Named moves, each a turn or a mirror, and the order they were made in; the first pair answered
move Z55:
[-14   4  42 -20  -5 -13  23 -16  -1  58  -2  10 -14 -32  22  -4 -25 -15
  10  -8   9   8  -8  20  -4] |-> [-11  10  39 -12   0 -16  24 -11  14  68   3  15 -17 -30  16  -3 -26 -24
   5   0   7  10  -4  21 -14]
[-20   6  19  -1  -5   8 -10  -9  -7 -18 -14  -2  -9   4  -8   4   2  11
  11 -20   2  11 -17  11  19] |-> [ 10  26   8  12  -1  -6  -5  12  18   1   4  -1  -4  16 -16   7  10  -2
 -12   1   6  23   8   7   2]
[ 31 -13 -15   8  -1   3  11  -3  10 -15   1   8  -6   7   4  -6   2  -6
  -6   7  -1   2   3 -14   6] |-> [ 18 -19  -8  -2   2   4   7  -5   2 -21  -6   0  -8  -5   5  -6  -4  -3
   4  -2  -7 -15 -10 -13   6]
[-17   3 -12  -3   5  -5 -20  -7   6   7  -6  12 -23  -3 -12 -10 -28  17
  10   5  10  26  20  -1 -28] |-> [-17   0 -10  -6   9  -6 -22  -8   2   5  -5  13 -23  -6 -14  -6 -25  17
  14  -2  10  25  18   0 -27]
move Z155:
[  3 -41  -3  -7  17  -8   6 -13  -3   3  -1  -8  -9 -37  15 -20  -7  -4
   3   3  -7 -22  -9  -7 -11] |-> [ -7 -38   5  -9  13   8  -4 -16  -8 -10 -14 -12  -7 -39  11  -8   1   0
   6  -7   2 -21 -17  -3   5]
[ -1 -27 -28  -1  17  10  24   8   3   1  -1 -20 -16 -36  -6 -29  16  -3
  17  10   7 -45   5   1  14] |-> [-11 -23 -19   0   7  22  19   8  -5  -6 -10 -24 -19 -33 -10 -20  18  -2
  23   3   8 -53   0   2  23]
[-50  16  16   4   7   3 -15  28  -9  23  10  19  -6   8   6  -2  16  16
  10  14  17  28   2  -3 -13] |-> [-41  11   8   7  10  -8  -8  28  -1  35  17  27  -3   3  14  -7  12  13
   3  26  15  23   9  -7 -26]
move Z748:
[  3  13 -13   5  28  14  20  18   5 -19 -17  13 -15  10 -21  27  29 -26
  18  14  15  20  10  -1  24] |-> [ 38 -13 -13   7  22  16  33  -4   0 -35 -19   3  -8  10 -11  14  20 -19
  -5  12  -2  -1  -5   4  32]
[  7 -12   7   3  14  -7   6   3 -15  13  -3   0  24  -3  10   0   0   4
  10 -11  -3 -11 -11  11  29] |-> [ -2 -12  -5   9  19 -14   6  10  -8  31  13  11  23   0   3  -1  -6  -2
  13   0   2  -7   0   5   8]
[ 37 -27  10  -3  -5  21  10 -21 -11 -42 -25 -16  10  -4   0  -1  -5   6
 -17 -29  -5 -12 -11   4  27] |-> [  5   7 -37   5  20 -23  22   5  25  18  20  31  -4   7 -10  -4 -24 -15
  -6  20   0   9  26 -19 -33]
Now pairs of rows:
Each pair is 2 to 3 moves apart.
[ 22  -1  15   2 -15  26 -23  13 -25 -17 -21 -19  -1 -18  -9  17   8   7
  -2 -15  10  20 -10   1  27] |-> [-17  -6 -25  -7   7  -2 -13  17 -14  22   6  27  -9 -29 -10   7 -20  -6
  15  11  -4  16   7 -20 -24]	Z748 then Z55 then Z748
[ 13 -21 -11 -15  -8  43  21  -8  -5 -16  -6  -2   6  -5   2  -2   0  20
  18 -30  -3  -9   9   6  43] |-> [-26   1  -7 -14   5  36  10  13   4   3   1  12  -4   9  -5  15   6  17
  40 -20  14  15  20  12  33]	Z748 then Z748
[-22  25  23   5  -6   9 -21  15 -11  -5 -16 -17  -3  14 -15  24  26  11
  13 -26  14  15  -7  17  19] |-> [-20  29  -5  12  14 -20  -8  27  14  26  13  13  -7  16 -16  14   9  -3
   3  10  11  21  18   0 -17]	Z748 then Z748
[ -3  -5  15 -29   5  13   2   8  -5  -9 -11   2   7  21 -19  28  14  25
   5 -30  17   0  -7  20  25] |-> [-29   3  -2 -36  18   0  -1  17   3  12  -2  27   5  21 -23  32   6  19
  23 -14  19   2   4  12   4]	Z748 then Z748 then Z55
[-34  18   8  -1  -5   3  -8   3  -1  12   7   8   6  -2  -1   5  -9  14
  13  -1   7   1   1   3 -18] |-> [-27  12  19  -7 -12   8  -7   2 -16   1  -6  -5  11   1   6   5  -3  21
  13 -19   3   0  -5   4  -4]	Z748 then Z748 then Z748
[-15  -4  14  -9   1  16 -14   0 -12  -9 -14  -5  -4  10  -3  24   8   8
   7 -14  12  -4  -8   7  23] |-> [ 16  -5  13  -2  -2  15   0  -1  -4 -20  -8 -19   0   9   6  17   6  10
 -12 -15   0  -8 -12   6  22]	Z55 then Z748 then Z55
[  6 -33 -16 -17  25  23  -3 -23  -8 -42   3   5   1   0  11  17  -5  -6
  37  -6   7 -15 -16   0  29] |-> [ 12  10 -26   3  34  -4   2  15  14  -6  26  21  -4  16  -3  32  11 -29
  23  20  23  15  11  -4  12]	Z748 then Z748 then Z55
[ -1  14  -1   9   2 -13   1   6  10   7  13   0  -7   5  -6  11  10  -8
  -4   4  11  12   4   1  -6] |-> [-18  -2  -2  -4   9  -8  -7   0   4   6   7  12  -8  -5  -6   9  -1   0
  17  -1   7   5  -5  -1 -11]	Z55 then Z748 then Z748
[-30  27 -14   5  10 -20   3  20  21  28  21  17 -11  -5  -3   6  -2  -8
   4  20   4  15  17 -12 -31] |-> [ 22  -5 -19   4   5 -16  23  -7  21   9  14   0   0  -7  16 -29 -22  -6
 -26  16 -19 -15   8 -20 -19]	Z748 then Z748
[-16 -29   8 -13  24  17 -17 -34 -30 -28 -11   8  -9 -12   5   6 -10   7
  34  -9   1  -9 -15   6   2] |-> [-38 -17   0  -7  28  11 -23 -21 -26  -9  -1  23 -18  -7  -5  12 -13   3
  39   0   3   4   2   3 -12]	Z748 then Z748
